The same turns and mirrors carry the whole set onto itself, and each row onto the other rows of its family. Which rows share a family with each named row? Give them in list order.
These 40 rows form 5 families of 8 rows each.
Q_386: [ 21.1  -0.1  -4.3  35.3  15.3  -6.4 -24.6  16.5   6.6  -8.5  25.4  -0.2
  26.0  18.4]
Q_274: [ -5.5 -20.2   0.2   2.9  -5.8   2.5 -10.5  33.2  29.7  -8.1   3.6   1.6
  28.4  -2.2]
Q_649: [ -4.7  -4.4  17.6  -2.3  38.0   2.1  -1.9  -5.3  11.6 -19.5  25.8  -8.3
  37.3   4.9]
Q_468: [  0.9 -23.0   0.2   5.2  -5.7   2.9 -14.6  27.9  33.8 -20.4  14.7   6.2
  11.2  13.6]
Q_109: [  8.1 -12.5  33.0   4.1  23.7   7.5  -9.1  -1.8  26.6 -16.0  23.7  -5.2
  29.5  -0.9]
Q_838: [ -6.0  -6.2  -1.2  22.2  26.0   8.2  -3.4 -16.0 -25.6 -13.2  29.2 -10.7
  21.6   9.9]
Q_937: [  1.7 -16.2  -3.4  42.2  36.4   3.8 -11.0  15.8   7.0 -24.1   7.1  14.0
  15.5   7.0]
Q_270: [ -3.8 -21.8   2.1  -9.4   6.4   4.4   1.6  34.7  20.2 -13.0  -0.8   5.0
  18.2  13.3]
Q_362: [ -9.3 -23.6 -18.8  34.0  -4.3   4.7  -7.5  16.9  -9.0 -12.1   7.4  10.5
  -2.2  10.3]
Q_735: [ -0.3 -15.8  14.1  -3.7 -21.4   7.7  -7.2  -6.5   2.8  -1.1  28.4 -11.9
   9.0   5.0]
Q_364: [ 23.5  -0.7  -4.4  24.6  11.1  -3.6 -12.1   2.3  -9.3  -2.9  30.8   0.4
  13.7  25.3]
Q_492: [-25.2 -29.0   3.4  -1.1  11.0  15.2   7.6   8.6  15.6 -16.5   3.5   2.0
  29.3 -16.3]
Q_848: [ -9.9 -24.6 -23.9  29.6   2.6  10.8  -2.6  11.3 -14.3  -4.2   1.0   7.3
   5.4   4.1]
Q_581: [ -6.5 -12.2  19.1  -9.4 -18.3   1.0   2.4  -4.9   1.2  -2.0  26.2  -8.7
  15.9   0.4]
Q_307: [ 23.4  -3.7   3.3  23.9  12.5  -7.6 -22.9   0.4   6.7  -4.4  29.4   0.7
   6.0  23.9]
Q_234: [ -4.1 -21.4  -6.5  32.5  35.0  17.8  -1.8  24.1  -5.3 -23.6   3.9   8.1
  21.2  11.8]
Q_741: [  2.1 -17.9 -11.1  -2.6  -8.2  -3.7  -3.1  29.9  22.9 -10.1  10.1   8.7
  14.1  15.8]
Q_810: [  9.8  -4.3  22.8  -4.9  20.4   0.5  -0.9   0.3  21.2 -16.5  33.2  -5.6
  37.8   5.6]
Q_591: [ -2.5 -15.2  14.4  29.4  22.2  14.7  -9.8 -24.7 -14.9  -2.5  20.4  -9.4
  13.4  -6.3]
Q_435: [ -3.7 -19.5 -10.4  44.8  23.9  11.5 -15.1  23.2   5.1 -14.3   0.6   5.9
  28.0  -2.5]
Q_819: [  0.8  -3.4  22.1  14.1  27.8   0.8 -12.8  -6.5  16.2 -11.3  25.1 -11.1
  43.9  -9.0]
Q_178: [ -2.4 -10.5   9.8  27.2  31.7  15.0   1.0 -19.0 -16.2  -9.7  23.8  -6.2
  28.6  -5.2]
Q_938: [ -5.0 -19.9 -19.2  27.6 -15.6   5.1 -13.4  23.7  -4.2   0.8   4.2  -0.1
  11.5   4.8]
Q_776: [-27.4 -25.7   5.1  -7.8  11.4  14.3   8.2   2.6  -2.4  -6.1   0.0  -5.7
  20.3  -9.9]
Q_800: [ -5.9  -4.8   7.1 -19.5  -2.0  -5.5  -0.4  -5.2   0.2  -0.9  25.8 -13.4
  18.5  12.5]
Q_517: [ -9.8 -12.9   3.1  -7.8 -16.3   4.5   4.2 -11.3  -6.8  -1.4  28.4 -11.2
  18.6   1.7]
Q_658: [  1.1  -2.7   1.5  36.7  17.3   3.8 -16.8 -15.4 -16.7  -2.3  27.1 -12.7
  27.8  -2.0]
Q_865: [  3.6  -6.2  34.2  -0.8  23.1   0.3  -1.0  -6.4  17.9 -14.3  25.8  -4.1
  31.2  -3.0]
Q_442: [-10.8 -25.1 -19.5  30.7  -7.0   9.2 -15.2   4.3  -7.4  -7.2   9.9   4.5
  -4.5   8.3]
Q_353: [ -1.1  -3.5  13.0  -5.8 -12.8  -4.3 -11.9  -5.7   7.5   3.4  30.2 -16.9
  29.3  -1.4]
Q_315: [  9.4 -16.9  -5.0  33.2  38.0   6.1  -6.3  22.1  13.1 -18.7   5.2  14.5
  24.1   9.4]
Q_970: [ -4.7 -23.3  -1.1   5.5  -8.4   0.1  -5.0  32.9  25.4 -19.6   7.8  11.9
  11.1  10.6]
Q_388: [-25.0 -23.5   5.8   4.3  -3.6  12.7  -2.1   1.7   6.6  -2.3   4.6 -10.2
  29.9 -22.4]
Q_342: [ 19.5  -0.2   3.4  29.1  20.0 -12.0 -16.3  -0.3  -0.9 -10.1  30.5   4.3
  10.7  23.6]
Q_539: [ -1.1 -21.3  -0.6  38.0  38.0   9.3 -16.4  10.9  16.0 -22.0   5.6  10.5
  16.1   2.2]
Q_359: [-25.9 -34.3  10.3  10.7   2.9  23.7  -1.5   3.7  11.8 -17.0   5.3  -1.7
  19.1 -16.9]
Q_187: [-26.1 -30.6  12.6   3.5  -1.8  15.1   7.4   9.8   9.3 -16.3   3.1   2.1
  18.4 -15.4]
Q_106: [ -3.2 -21.3 -16.8  15.5  -5.4  10.7  -1.5  23.3 -17.1  -3.9   4.1   1.5
   3.4  19.5]
Q_852: [ 18.1  -1.5  -3.7  20.8  22.9  -2.2 -12.0  16.9  -3.0 -18.6  30.8  -0.2
  19.4  33.1]
Q_403: [ -1.2  -6.9  16.8  26.8  26.2   3.5  -4.7 -23.7 -16.0  -6.5  25.0  -6.0
  18.9  -2.2]

Which other rows belong to the same family as Q_800? Q_649, Q_838, Q_270, Q_234, Q_776, Q_106, Q_852
Which other rows belong to the same family as Q_435? Q_386, Q_274, Q_819, Q_938, Q_658, Q_353, Q_388
Which other rows belong to the same family as Q_937? Q_362, Q_581, Q_865, Q_970, Q_342, Q_187, Q_403
Which other rows belong to the same family as Q_468? Q_109, Q_735, Q_307, Q_591, Q_442, Q_539, Q_359

